One turn sends every row of this set to another row. A few are shown first. Where does it send the rows asked after them?
pup: [-24  -9   0  -7 -10   0   5   3   0  -1  -9   2  -3   6  18   6   7  11
 -10  -6   1   7  -2   3  -5  11   8  13  -6  -3  20 -10  17  -2  11   6]
nasop: [  3 -14 -16  -1  -4 -13  18  -5   1   0  -7   3 -11 -10   8   7   2   0
  -8   8 -12   0 -10  -5  -9   9 -12  -8   9   7  10 -11   7  -7   9  17]
fulor: [ -5   5   4  -8 -18  24  -3   9   2   7   3   5 -10   3  -3   1   0 -15
   7 -21   3  -2  -3 -12  -9  -6   7   1 -15  -2   3  -9   2  -8   8   4]
Vurot: [  2 -15   0   6  -1  -6   2  -4   9   4   4  -6  -6  14  -1  10  -8   2
  -9  12  -2  -2  -7   7  -4  -5  -1  12   2 -13   1  -1  -4  24  11  -5]
Poku: [ -2   6   3 -13 -17  23  -1   4   4   7   3   4  -8   3  -2   1   1 -15
   5 -23   3   0  -4  -9 -11  -7   8   0 -15  -2   5  -8   2 -11   5   3]
nog: [-22  -7   3  -8  -9  -2   7   5  -2  -1 -10  -4  -4   5  21   6   6  10
 -13   0  -3   8  -3   3  -4   7   8  15  -3  -4  20 -10  14   0  15   7]
Kavuv: [  8  -9 -18 -28  -3 -17  10  -1   2  -2   5  10 -10  -2  -4   5   3  -5
 -10  -4   2  -6  14  -6 -18   7  -3  11  -9  18   8  -4   9 -13   3   5]
kudom: [  4 -16   0   5   1  -5   4  -4  10   3   0  -8  -1   6   0  12  -8  -4
 -11  13  -5  -5  -8   5  -1 -11  -1  14   4 -10   1   2  -7  24  12  -2]
pefif: [  3 -14   2   5  -1  -4   4  -4   9   4   2  -7  -1   7  -2  13  -8   2
  -8  14  -4   0 -10   4   1 -12  -2  14   2 -10   3   2  -5  26   8  -2]
rigo: [-24  -7  -1  -9  -9  -1   6   2   1  -4  -6  -2  -3   3  20   4   9  11
 -10  -2  -2   9  -7   1  -3  10   6  12  -3  -2  18  -9  16  -2  14   6]
gidir: [-22  -5   3  -8 -10   0   8   6  -2  -4 -10  -4  -2   3  20   3   5  10
  -9  -2  -3  10  -3   2  -6   8   8  12  -5  -6  20  -9  14  -1   9   8]
Rolob: [ -3   3   2  -9 -15  22  -1   5   7   8   1   8  -6   1  -4   0   1 -17
  10 -21   6   1   1  -8 -12  -7   8  -1 -17  -3   5  -8   0  -9   8   3]
darar: [  1 -15 -19  -2  -4 -12  17  -4   3  -2  -7   5 -10  -9   6   6   3  -2
  -5   7 -11  -1 -11  -3  -8   9 -11  -9   6   8  12 -12  11  -8  11  21]
lemun: [ 12  -4 -20  -3 -17   0  14  -4  11  -6 -12   7  16   3  -3   6  10 -17
  -2   5  -5 -10  14   4  -7 -10   0  11  -5   9  -8   1  -7  -1   4  -2]
tebe: [ 14  -2  -8 -15   2   1   7  -4  -3   9   9   4 -31   3   7  -4  -9  -2
 -13  -6  -3   0  -6   2 -21  -4  -3  -2  -7   1  11  -9  11  -5   8  15]
vuma: [  7 -13   0   6   2  -4   1  -3   8   3   5  -7  -4  11  -2  12  -4  -4
 -11  15   0  -4  -8   4  -1  -8  -1  15   0  -9   2   1  -5  25  11  -5]
bevip: [ 12  -4 -20  -9 -15   3   9   1   8  -8 -12   8  19   0  -5   7   7 -21
  -3   1  -4 -11  12  -1  -4 -13   3  11  -5  10  -7   1  -4  -2   4   1]
gosuz: [ 10 -23 -11 -10  -2 -15  -3  -3   5   8  13   5 -13  -2 -17  17  -5  -5
   7  -3  -6  -9 -12  -6  -8   2  -6   4  -7   5   7  -6  -6   2   1  16]
non: [ 14  -4  -7 -14   2   4   8  -4   2  12  10   2 -30   3   5  -5  -9  -3
 -14  -7  -2  -1  -5   1 -22  -5  -7  -5  -5   3  10  -9   8  -6   9  13]
lik: [ -6   6   3 -15 -16  19  -4  10   3   7   3   3  -7   3   0  -1  -2 -16
   4 -23   3   1   1 -10 -11  -7  11   1 -15  -4   6  -7   1  -9   9   4]
mevo: [ 11  -1 -22  -7 -15   2  13  -4   9 -11 -10   7  16   1  -5   8   8 -21
  -5   3  -2  -9  10   2  -7  -9   0  13  -5   9  -9  -1  -3  -2   3  -1]
fudi: [  9  -8 -15 -30  -2 -17  10   0   5  -1   4   9  -8  -2  -4   6   2  -6
  -8  -6   3  -3  12 -11 -18   9  -2   9  -9  16   5  -4   9 -14   5   6]
Ziz: [  6 -14  -3   5   0  -8   2  -6   8   4   5 -10  -3  11   0  12  -4   0
  -9  12  -1  -3 -11   5  -3  -8  -1  15   1 -10   0   0  -5  25  10  -2]
Vid: [-24 -10   0  -9 -10  -2   7   5  -2  -4  -8  -4  -2   5  20   7  12  11
 -11  -4  -1   6  -5   2  -4  10   3  15  -6  -4  17  -7  11  -1  13   5]
peg: [ -3   6   1 -15 -14  21  -2   9   3   7   2   6  -4   4  -2  -1  -2 -16
   6 -19   5   4   1 -10 -12  -9  10   1 -17  -7   3  -8   2 -10   4   6]
pasum: [ 13 -21 -12 -10   0 -13  -2  -3   4   5  12   9 -10  -3 -16  18  -2  -5
   6  -3  -8  -9 -13  -4  -7  -2  -6   2  -7   7   5  -3  -6  -1   2  17]
sira: [ 10  -3 -19 -10 -15   2  12   1  10  -8 -10   8  20   1  -4   7   7 -17
  -3   4  -3  -8  12   1  -5 -14   1  11  -7   8  -9   3  -3  -1  -1   0]
pem: [ 11  -1 -22  -6 -17   3  14  -2   9 -10 -15   6  14   1  -3   4   9 -21
  -5  -2  -4 -11  12   1  -4 -10   0  11  -7   7  -7   2  -2   1   3   0]

pem goes to vuma
nasop goes to tebe
Now find these:
nog goes to lik
peg goes to sira
pup goes to Rolob
rigo goes to Poku
Kavuv goes to gosuz

